One turn sends every row of this set to another row. A few are shown first. Where does it send the rows asked after them?
K_399: [  4  -4  30 -35 -18   7   0  12 -14  -5  -7  -1 -29 -13   8   1  -8  -3
 -10 -43  -6 -47   7  16   0  13  11  13   0   0  -5   7 -20  23   7   5
  24   4   7   0   7 -48 -13 -10   1   0  -2   3]
K_763: [ -2 -14  20 -18 -11   0  -3   8  -1 -11   9 -15  -2  -2  18   3  -8 -20
  -3 -30 -14 -37  34  20  10   3   8  17  -4   6  24  13 -22  27  -5  13
  25   1  20  18   6 -46  -7 -12   6  -2  -3  -8]
K_883: [-14  -7  -3  -4 -10  20  25  -5 -16 -30 -28 -13  32 -24  19 -12 -20 -11
  15   8 -12  13 -24   6   7  -3 -16 -26 -21  -9  18  15  15  -5   2  -3
   5   2  -6  11  16  18 -13  20  10 -43 -11 -32]
K_380: [ -2  10  14   6  12  19  -1  -5  -9 -10 -18  -5  17 -13  60  39   9   2
  24 -20   1  -1 -15   8  14  -4  -4   5   5  11  11 -36  11  18  15  -9
  -1  -3  -2   7  16 -28   7  30  15   4 -12  -1]
K_856: [  1  -9  20  -4  -4  22  10 -13 -15  -6 -19 -10   8 -11  72  26  -1  -3
  15  -7   5   6 -13  -3  -5   5  -4  -1   7  14  14 -36  15  20  28  -3
   3  -3  -5   0  21 -23  11  14   7  -9 -12   4]
K_946: [ -7   6  29  -7  -2  -3 -13 -11  32  20  17   5  21 -13  -7  -7  -2  -1
   5  67  -4 -19  23  -2  10   9  10  16  13  -7 -14  -8 -21  11 -10   0
  -7  11   9   4   1  31 -17   3  -9   2   5  -2]
K_280: [-10 -11  14 -11 -23   4   1  26  -7  -3 -12 -13  12  -6 -36  11  -6  19
  13  -8 -22  69  -2   1   9 -20   5  19   1   3  19  -5  -6 -10 -13  22
 -20  -9   0  20  -9  26  13   9  17  -7  -1  -4]
K_469: [  2  -3   7 -17 -16  11  -9  22 -22  -3 -27 -11 -12  -3 -31   8 -11   6
 -16  -1   0  50  -1  -2  -5 -10   9  -4   1  10 -11  -4  18 -46  -5   7
 -28   1 -19   8 -20  20  27  -6  19 -12  10   8]
K_476: [ -6  11   6 -32 -23  11   1  15 -12  -4 -23 -20 -16  -6 -33   8 -10  23
  -1 -11   0  71   2  -5  -5 -10   9   0   0   0   5  -6   8 -15  -8  17
 -12   4  -9  15 -13  26  13   1   2  -9   2   3]
K_692: [ 15 -18   7 -22  -6  -1  -7  15  -5  -6 -11  -7 -11 -10  16   0 -10  -4
  -9 -36  -3 -63   5  17  -8  -5   7   6  -6   7  -9  17   6   1   9  12
   6   0   0  12 -10 -67   6   1   8  -9  -2  -4]
K_700: [ 15 -26  23 -12  -8   3 -15   4  -7   4   4 -15   6 -16  10  -9  -5 -29
  -3 -23  -2 -55  10   7  10   2   4  21   8   9  12  16 -14  19  10  21
   9  -8  13  21  -9 -53  18   4  19  -8  -9   7]
K_930: [ -3 -15   7 -13   7  14  10   1   0  17  60 -13 -30  -8 -55  -5 -10  -9
  -6 -11  -3  25 -12   1  -6  20   6   1   0   6   9   4   5   0   1  22
   3  -2  -2 -18  10 -28  11  11   1 -11 -11  -7]
K_684: [-13  22  14 -13  -7 -14  -5   1  35   3   1  16  11  -7 -11  10   2  27
   3  49 -11 -23  10  16   1  -1   8   2  -1  -6 -29 -15  -4   6  -9 -10
  -6  19  -4   1   5  17 -45   2 -16   3  10 -13]
K_510: [  1   3  23   6  27  35  -5   5 -16   2 -17   6  15 -12  66  33  -2  -2
  21 -19  -3  -8  -6   1  11   9   6  17   7   2   1 -29   0   1   1 -12
 -10  -2   1  -6  19 -21  20  24  11  11  -4   0]
K_72: [ -8  -6 -19   2  11  15   1   8   0   1  42  -2 -19  11 -49   1  -8 -12
 -22  -8   0  18   2  13  -9  19  10 -18 -16   6   6   6  17 -23 -11  17
  -2  -3  -6  -7  15 -43  -1   0   1 -10  -4 -13]
K_534: [ -9 -26 -21   1  -4  13   4   9 -11   3  -6 -19  32  -4 -54  13 -22  -2
  12   8  21  -4   3 -10 -29  21  -3  14   6  -3  -3  23  10  21  17  22
  -7 -11   8  11  13  23   2   3 -28 -11  -3  22]
K_648: [  2   4  15 -17 -16 -15  -6  -5  31  15  -8  12  10 -20 -15  -8   4  27
   4  57   3 -35 -19  -1 -13  -1   2   2   9  -3 -39 -14  11   7  18   2
 -18   9 -14   1  -8   8 -24  14 -11  -9   2   4]
K_515: [  5   1  13 -19   9 -65 -17 -11  -6  -8 -19  15   9  -7  20 -23 -12   2
   9  -3   0  -8  16  -2  24   5  -3  -6  13 -14  -1 -28 -12  -3 -28 -15
  10  11  -2 -21  -7  -5 -12  23  -1  16   7 -21]
K_337: [-12 -14 -14  15   8   6   9   9  12   2  53  -3 -14   9 -47  -3  -2   6
  -7 -14 -19  20  -4  12 -15  -3   9   1  -8   9  17  11  14   3  -6  31
 -12 -11   5  -8   3 -42   5  15   3  -4 -10 -13]
K_520: [  7 -39 -15   8 -21  -6   6  10   4  -3  -4 -11  35 -15 -57  48 -16   9
  14  -6   6 -12  -9  19 -11   7  -9 -10   1  -7 -14  12  15  -4   8   9
   4 -14  -8  -1  14  18 -13  13 -10 -24  -7 -10]
K_342: [  2 -14   8  10 -22   9 -17  23 -13  -1 -22  -1  15   0 -37   9  -1   8
  -8   0 -14  48  -3   4   9 -19   9   6   6   5   3  -3   2 -35 -15  20
 -33 -21  -7  16 -20  20  29   6  31  -7   0   5]
K_638: [  6 -11   9 -20  -7 -69 -15  -9 -14  -9 -34  20  16  -8  13 -36  -8   6
   6   5   7 -12  -9  -7  11   6 -10  -9  13  -8  -4 -33  -1   5  -5 -10
   4  -1 -11 -13  -3 -17 -18  23   0   4   2  -7]
K_225: [  4 -13  18 -13  12 -56 -13 -16  -8   3 -14  10   9  -4  31 -44 -18  -2
   8   7  -1  -7  24 -17   8   4   3   8  22 -13   6 -18 -15   7 -23   0
  -2   4   8 -22 -16   0  10  21  -6  17   7  -9]
K_2: [  2  -9  17   3  10  41   4  -6 -15   1 -22   2  10  -4  81  21 -10  -1
   8  -8   4  -1   6  -3 -10  12   9   2   3   1   6 -26   6   2   7  -1
  -4  -7   1  -8  20 -20  23   9   1  -2  -5   1]
K_985: [-24  21   5  21  29  25  20   4 -21 -28 -18   2   2 -15  28 -11 -12  -2
   6  -6 -31  -7  -8   6  -3 -24   2   0  -7   1  -5  30  13  -7 -12 -14
 -28  14   5 -15 -17  31  12  22  15  -3   7 -20]
K_595: [-25  15   7   2   3  48  17  -3 -41 -17 -35   5  12 -16  17 -43 -17 -12
   1  11  -4   4 -23 -17  -9  15   1  -1  -4 -11   5  21  -2  11   6   0
 -14  -3   4  -3   9  31   5  11   1 -15  -4   6]
K_168: [  6 -12   6  21  -7  -3   1  -4  -4  -2  14  -7  -5 -13 -55  57  -7   1
  -2 -15   0 -20   8  22  -3   1   3  -4  21   1 -26  14   3   0  -1  -4
  -1  -4   1 -28  -8  42   2   6   0   2   2  -1]
K_93: [-10 -19   3  12   7  14   0  18 -13  10  46  11 -15   3 -62 -11  -1 -12
 -17  -7 -12   9 -24   5  -8  20   7   9  -2  15   1   2   6  -7   5  17
 -17 -16  -5 -15  13 -39   3   7  13  -2  -6   6]
K_297: [-16  -6 -11  17  17   7   6   5 -10  -6  12 -20   2   6 -39  30 -18  -6
  -1   0   5  -8  34   3 -28   4   7  17  12  11 -11  29  12  13   2   6
 -15   9  14  -9  -9  40   9  -8 -22   9  13  15]
K_330: [  1 -10   5  -3  -2 -11 -11 -11  43  17   5  -3  32 -10   3 -12  -5  10
   4  72  -1 -30  15  -4 -12  -8   5   4   4  -2 -17   0  11  -1   2  13
 -22   8   0  14 -14   9  -5  10 -10 -14   3  -5]
K_340: [  3 -25   2 -11  -1 -63  -9 -11  -9  -7 -29  12  22   1  32 -51 -16   5
   5  15   2 -10   8 -18  -7   0  -4   1  13  -6   6 -20   2   9  -6   6
  -9  -3   0 -12 -13 -16   0  20  -7   4   3  -4]
K_9: [  1  15  24  12  -5  21  13 -19 -17 -16 -12  -3   5 -43   4   0   0  -8
  14  -9 -17  -4 -39   8  27 -16  -9 -17   9 -11   0  12  -1   3  -1  -7
  -2  -2  -4 -14 -11  35  10  40  31 -20 -17 -24]

K_648 moves to K_330
K_399 moves to K_692
K_476 moves to K_469
Now find these:
K_72 moves to K_93
K_638 moves to K_340
K_9 moves to K_883
K_168 moves to K_520
K_856 moves to K_2

One turn sends every row of this set to another row. A few are shown first. Where does it send the rows asked after them?
K_84: [ 34  14  -8  52  -3  10   8 -10   2  -6   2  15  -6  -6  16  -2   4 -16
  -3  -7 -13  -9]
K_596: [-15 -22  10 -16   8 -10  12  24  -6  16 -25   0 -18   0   5  26 -30  -2
  -2  16  25   6]
K_593: [ -2 -13   0 -10  13 -21   1  17  -1  12 -31   5  -9 -16 -26  -3 -32  12
   6  17  19   1]
K_862: [-10  14 -25  27  12 -19  -8 -14   1 -17 -26   3  11 -12 -10 -15  32  20
 -15   2 -10  -9]
K_645: [ 16  -7   8 -36  21 -24  13  35 -12 -17   0  -6   5 -13   7 -13  44   7
 -10  -5  -7  -1]
K_289: [ 15  19  14 -46  13  -4  16  19  -8  -5  14 -18   8  -2  11   5  44  -3
 -10  -5 -20   0]
K_460: [ 26  -1 -20  56  -6   3   4   0   2  -5  -7  21  -6  -1  16   1  12 -12
  -6  -6  -1  -2]
K_169: [ 10 -11   0 -39  13 -18  11  34 -14 -16  -3  -6   8   0   8   1  52   4
 -13  -3  -1   7]
K_704: [-25  -1  13  18  21 -10  23   4  -4 -10  -6  -9 -15  -2  55  21  20  -4
 -21  -3 -14 -16]
K_463: [ 19  22   3 -45  11  -5   7  15  -7  -7   8 -15  14  -3  -6  -2  47   3
  -9  -3 -19   2]
K_375: [-23  14 -18  13   0   7   1 -18  -6 -16 -19  -5  11  19  21  30  37   0
 -26   5  -7   1]
K_109: [-34 -38 -16 -14 -16   0  27  18  -4   3  -1 -28  10  11 -12  -8 -11 -23
  12   8   4   7]
K_101: [-24 -11 -18 -17 -16   7  20   1   3   8   7 -33  17   5 -32 -19 -14 -21
  18   8 -11   3]
K_905: [-27 -16   1 -19 -10   8  34   7   2  11  16 -39   6   5  -6  -9 -22 -29
  17   5 -15  -2]
K_907: [ -3  25  14  21  29 -17  15 -14   3 -18  -2  -8  -4 -28  20 -20   8   8
 -10  -4 -32 -27]
K_397: [ -2  16   2 -26  -3  12  -2 -10  -1  14 -21  -5   5   8 -24  27 -30  -3
   0  20  10   9]
K_809: [ 25  -2  -7  56  -1   2  13   4   1  -4  -1  18 -14  -5  30   4   6 -16
  -6  -8  -5  -6]
K_791: [ 27  11 -11  49  -9  16   9  -9   1  -5   1  14  -4   6  25  14   8 -21
  -8  -6  -9  -1]
K_347: [-24 -32  -7 -10  -5 -10  29  17  -1   0   3 -28   7  -7 -18 -31 -21 -19
  19   4  -6  -3]
K_97: [  4  17  27 -25  14   3  13  -3   2  14  -7 -11  -9 -12  -7  14 -47  -6
   7  14  -4  -7]

K_645 moves to K_289
K_97 moves to K_596
Now find these:
K_460 moves to K_84
K_905 moves to K_109
K_907 moves to K_704

